Each row is where one point has got to under a steady rotation. How many steps took it there?
The counts run from 0 to 509.
[174 132 156 120 149 177 111 158  66 137  95 110 123 110  84 119 175 130
 119 111 101 123 114  92 118 124 130 107  84 105 126 141 125 150 133 117
 207 147 111  94 134 147 156 137 143 158 136 147 114  73 109  89 130 139
 163 108 132 107  63 163 118 133  97  97 143 117 124 118 143 114 148 131
 176 130 141 142 171 110  74 117  78 138 106]
56
[157 111 115 122 150 150 128 153  71 144 117 100 144  67  81 121 155 131
  95 119 109 149 104  88 135 166 126  81  93 103 111 129 112 121 133  70
 209 124 156 104 115 139 136 153 131 145 150 143 102  95 157 104 109 133
 158  98 120 113  87 143 134 121 122 126 135 118 139 124 135 114 160 119
 131 157 121 176 189 138  88 142  91 143 125]
486
[181 131 141 131 138 199 134 173  98 152 118 141  94 119  92 138 170 127
 121 118 114 158 103 100 115 159  98  79 107  85 112 122 104 127 133 107
 222 155 125 122 100 133 123 185 126 177 152 144  96 132 141 118 137 147
 133  96 133 135  84 128 132 119 127 130 169 112 150 139 148 135 157 100
 157 166  96 125 169 123 110 142 103 125 119]
82
[153 106 136 128 137 165 131 153  72 125  94  85 130  94  84 131 171 111
 110 128 100 155  95  79 123 176 125  98  99 113 102 120  84 138 137  78
 190 126 132 106 106 140 139 167 126 126 140 133 107 112 159  82 135 139
 163 111 122 132  78 156 130 136 114 123 139 107 125 108 118 108 169 114
 149 147 100 171 174 141  77 125  73 156  98]
92
[164 141 152 113 126 199 141 162  77 150 114 102 132 112 112 147 170 141
 118 135 141 124 112 102 103 180 103 116 118  73 128 127 101 146 145 110
 183 148 116 112 117 126 134 170 143 150 135 146 108 139 147 107 124 164
 137  89 140 142  62 144 131 124 114  93 163 118 139 115 100 121 179 119
 140 160 106 136 184 124  94 147  76 136 123]
459
[154 144 153 106 148 163 122 153  72 143 123  83 140 114  96 131 187 127
 117 128 119 120 111 101 110 161 110 112 112  79 140 130 121 151 147 130
 183 129 135 114 124 146 131 156 166 145 139 152 115  92 145  84 122 173
 134 107 137 106  88 156 135 127  90  93 142 122 131 132 132 134 161 127
 145 161 151 157 191 144  57 136  83 155 150]
397
[172 142 136 102 115 173 116 156  88 134  94 123 117  95  92 147 143 126
 112 118 110 115 105  71 125 149  64  98 103  95  98  94 116 137 130  92
 181 127 118 120 124 151 139 185 162 117 147 144  98 105 147  87 125 122
 167  93 160 131  88 176 107 109  81 120 148 108 141 121  90 132 177  96
 136 140 135 136 178 124  94 147  88 143 138]
501
[180 145 134 111 133 169 127 164  89 140 128 140 113 116  71 130 152 155
 111  96 114 123 127  87 120 131  88  82  89  95 122 134 123 121 126 127
 222 154 126 119 138 131 117 148 132 164 156 146  98  72 126 101 130 140
 144  83 131 116  90 170 130 125 105 107 148 111 160 157 123 130 146 134
 147 154 157 128 176 115  92 138  82 121 133]
449
[160 103 141 135 148 156 129 177  86 137 104  87 132 101 108 132 182 132
 100 137 109 156  99  97 107 171 132  95 105  98 103 138  86 120 141 100
 210 131 151 111 105 166 142 150 124 137 157 140 111 110 156  97 120 139
 133  97 115 120  66 136 141 112 105 131 151 130 138 122 139 113 147 129
 151 143  98 139 177 157  76 126  83 148 101]
363
[133 126 138 123 168 176 148 163  75 133 115 138 108  89  72 118 141 105
 130 123 108 139 109  89 156 151  88  83 105  91 118 109 120 128 145  88
 190 149 157 122 129 147 119 162 145 168 166 141 119 113 151  90 120 145
 160  97 123 122 103 142 131 105 107 140 147 118 139 135 149 150 165 106
 159 175 116 158 192 116  92 144 115 159 135]
43
[161 129 157 122 147 177 107 160  91 155 119  86 122 113  98 137 173 119
 105 102 118 124 106 108 116 143  98  98 110 102 138 114 137 150 125 135
 195 124 157 117 137 143 148 152 165 153 154 159 125  90 142  84 131 149
 140  98 148 105  84 169 122 128  85 110 148 106 123 138 142 132 162 105
 153 149 158 144 191 114  60 130  84 148 140]
173
[154 112 141 126 160 170 131 151  97 131 110 118 117 137  76 125 184 112
 121 125 108 127  82  97 136 161 102  69  90  99 117 120 108 127 142  88
 213 152 127 132 103 129 122 178 145 181 133 124 105 101 137  90 139 158
 153 126  99 129 106 135 142 123 126 118 143 134 141 126 159 133 164 114
 158 166 101 162 177 144  98 115  97 155 118]
90
[176 125 109 135 107 209 135 163  92 122 112 119 115  73  67 135 142 122
 121  99 103 153  99 109 123 151 100  73  92  75 126 115 125 151 109 106
 191 143 121  89 128 122 136 161 115 149 148 127 122  90 149 117 146 123
 166  96 133 107  82 139 115 115 114 138 162  97 148 136 137 127 178 133
 139 138 130 153 177 119 103 156  83 126 138]
265
[164 111 125 142 128 170 115 173  78 121  98 128 126  99  86 125 138 132
 132 140  99 147  98  77 112 151  81  88 105  98  84 123  93 111 131  93
 193 149 117 113 123 166 152 156 130 137 162 142 120 126 142  92 132 112
 168  98 128 134  77 144 111  95  87 122 143 127 141 123 124 118 149 131
 164 145  92 131 168 122 103 142  98 155 100]
317
[173 148 147 115 157 187 135 174  76 167  97 122 115 113  99 130 178 136
 109 138 112 134 118  96 110 140 129 109 105  97 109 133 110 141 136 107
 210 153 133 110 120 123 144 154 151 184 141 167 102  99 156 115 109 154
 131  73 147 121  72 138 152 116 109  96 158 113 150 138 135 124 164 118
 155 145 115 133 179 106  77 156  93 129 122]
452
[146 119 139 119 123 190 135 154  86 140 115  98 136 101  86 144 163 116
 117 124 120 125  80  91 122 182  92  96 109  88 121  97 129 131 119 113
 188 147 140 104 116 120 141 169 138 155 124 120 115 105 147 119 139 141
 148 117 147 120  73 132 118 103  81 101 167 125 135 128 131 117 197 142
 150 144 127 159 180 149  79 138  74 140 155]
212
[179 116 144 139 124 180 125 162  96 133 123 107 108 131  85 137 197 108
 120 101 100 140 112 104 110 134  77  76 100 104 113 111 108 110 156 123
 197 121 135 137 123 139 130 173 121 123 179 116  97 119 129  64 148 155
 133 115 123 126 102 166 119 122 113 154 146 105 136 130 147 138 131  97
 150 183 120 135 184 124  87 116 100 147 130]
137
[178 147 149 124 142 187 121 171  89 158  91 112 116 152 112 133 200 124
 106 131  89 130 122  88  90 130 122 103 108 111 111 123 125 124 135 112
 200 134 120 120 112 124 149 155 149 154 145 148  97  86 135 105 121 136
 142 108 149 129  63 156 140 112  90 113 145 126 144 124 140 117 147 119
 169 140 116 126 170 115  79 140  85 125 118]
175
[160 123 133 143 130 179 128 158  64 130  98 103 134  91  88 119 170  99
 124 108  86 152 123  98 126 129  91  84  88  98 129 120 130 131 139 117
 171 124 136 100 139 148 150 138 131 133 173 130 136  94 144  78 124 137
 161 127 128 105  76 155 127 102  83 130 144 105 125 121 136 127 150 130
 165 160 142 174 206 103  74 126 107 156 144]
103
[168 102 151 157 153 182 128 182  90 157 107 104 112 112 104 129 190 109
 117 131 105 167 115 111 109 152 113  74 109  99 112 123 115 119 135 114
 191 137 148 122 117 154 166 157 140 156 174 149 129 129 153 104 120 143
 130 112 126 116  76 133 135 104 100 137 165 121 122 127 164 131 143 110
 165 174  93 148 183 126  80 128 100 150 116]
475
[172 129 158 138 138 196 114 180  89 150 103 120  93 142 112 134 170 113
 128 125 100 150 119  97  98 131  94 104 121  89 103 129 103 116 140 113
 201 140 114 133 107 140 148 180 137 156 164 166 109 124 141  92 128 148
 134  94 140 130  69 148 131 108 110 114 159 125 136 126 133 125 150 105
 174 165  91 113 170 114 100 138 101 151 112]
352
[194 140 152 128 145 166 119 166  88 149  86 104  97 140 113 139 197 120
 109 112  89 156 114 107  94 125 127  87 105 118 103 132 101 131 142 107
 205 137 124 129 119 157 149 168 141 160 155 157 103 103 133  87 135 145
 130  99 121 132  77 145 125 138 115 122 148 116 129 121 159 111 140 101
 172 150  98 140 178 115  87 125  82 136 107]
21
[190 145 136 119 112 197 112 167  85 138  91 110 107 114  77 123 150 141
 109 100 102 123 105  99 116 135 113  94  81  93 122 129 127 155 110 131
 202 135  90  99 137 131 151 159 127 157 126 151 120  86 126 111 139 126
 158  97 154 110  58 157 107 130 101 112 151 114 129 135 116 122 168 138
 156 132 136 132 165 102  98 136  78 139 123]
388
[171 140 144 108 136 179 133 158  77 162 104  81 127 111 113 131 197 134
 102 116 107 157 136 113 102 136 129 112 110  96 148 149 116 142 144 132
 191 128 129 102 127 140 140 141 128 151 158 139 112  80 135  85 128 162
 133 100 135 105  60 150 144 138 110 109 141 104 125 129 122 105 151 132
 148 155 147 153 185 118  64 128  80 132 121]
180
[171 135 160 117 144 181 125 161  87 142  88 134 102 128  88 121 151 113
 111 134  89 138 103  79 120 143 114  94 100 108 109 116 134 125 122  81
 199 137 127 110 122 133 160 166 154 170 133 163 111  93 152 109 113 123
 160  89 150 116  78 144 135 111  98 117 162 125 137 126 147 125 164 123
 177 150 106 146 172 113  98 152 105 142 120]
51
[194 168 139 111 111 180 132 146  90 156 120 106 114  98  92 151 170 136
  97 103 117 129 107  92 108 145 109 100  97  95 118 115 110 133 130  99
 201 130 110 111 116 104 108 187 137 157 136 132  79  93 140  87 140 150
 140  93 149 139  91 156 121 140 127 107 142  84 141 128 110 122 169 112
 130 150 129 136 182 129  85 148  72 111 135]
454
[160 138 157 117 146 195 117 149  86 148  96  88 123 116  96 139 177 130
 115 146 119 117  91  91 105 172  95 123 117  85 122 112 129 146 126 114
 194 136 124 112 112 129 158 169 152 158 124 155 116 108 149 108 112 147
 155 102 160 114  79 153 107 110  87  80 160 133 128 112 117 125 182 138
 152 145 128 152 159 143  75 147  79 136 144]
58
[150 124 121 147 142 173 158 158  84 132 116 129 125 123  74 138 187 112
 138 129 110 132 117  83 127 145  78  82  96 103 106 114 118  97 151 103
 205 157 142 117 116 128 111 179 116 158 167 106  97 108 149  87 126 155
 136 115 112 135 110 140 150 105 112 132 152 132 151 126 149 135 161 124
 142 172 109 157 184 136  91 123  99 141 140]
36
[139 141 136 135 139 178 129 143  85 134 104 130 134 131  64 119 179 121
 136 127 106 121 112  87 126 135  60  87  99 105 107 103 145  96 140 110
 187 150 138 117 122 136 139 165 139 159 167 107 110 100 141  97 135 137
 142 111 142 125 104 151 120  74  71 119 149 134 145 136 137 137 165 124
 170 160 130 158 185 131  83 130 100 154 162]
437
[165 152 147 109 116 210 134 157  80 149 106 116 114 101 114 138 141 127
 133 105 135 138 119  94 118 149  79 113 120  71 125 107 101 142 148 120
 175 136 114 121 133 128 137 170 131 149 156 154 128 133 150  91 128 152
 150 103 161 130  68 168 120 109 114 109 164  97 144 126  88 121 190 109
 135 159 128 131 181  97  87 157  99 141 138]
11
[156 146 140 111 134 176 147 160  73 149  94 108 141  93  95 118 157 125
 119 112 108 136 133 103 128 135 125 110 105  82 128 125 120 152 146  99
 183 149 121  96 146 135 134 134 131 155 152 145 132  92 147  74 114 153
 157 106 140 111  69 155 148 129 110 100 137  96 134 128 107 118 180 130
 147 149 145 184 195  97  72 137  96 128 135]
3
[186 138 155 122 128 159 116 164  75 142 104 106 115 105 118 140 146 121
 108 116 113 145 115  88 111 137 107 107 125  96 115 130  87 145 136 102
 181 112 130 132 125 163 154 162 163 127 166 173 115 118 149  75 126 147
 151  90 145 120  65 185 121 129 112 122 140 105 136 120 105 122 142  88
 143 163 117 139 183 112  79 148 101 152 106]
15
[186 135 127 125 111 204 130 163  69 142 113 105 125 128 104 143 168 145
 132 112 114 130 112  88  99 157  79 112 103  81 130 124  87 142 150 139
 184 152  89 122 122 141 130 179 109 133 166 127 125 126 115  78 153 150
 149 113 128 146  71 165 111 117 102 120 155 109 133 116 112 120 157 131
 144 155 120 127 182 117  90 115  93 142 100]
465
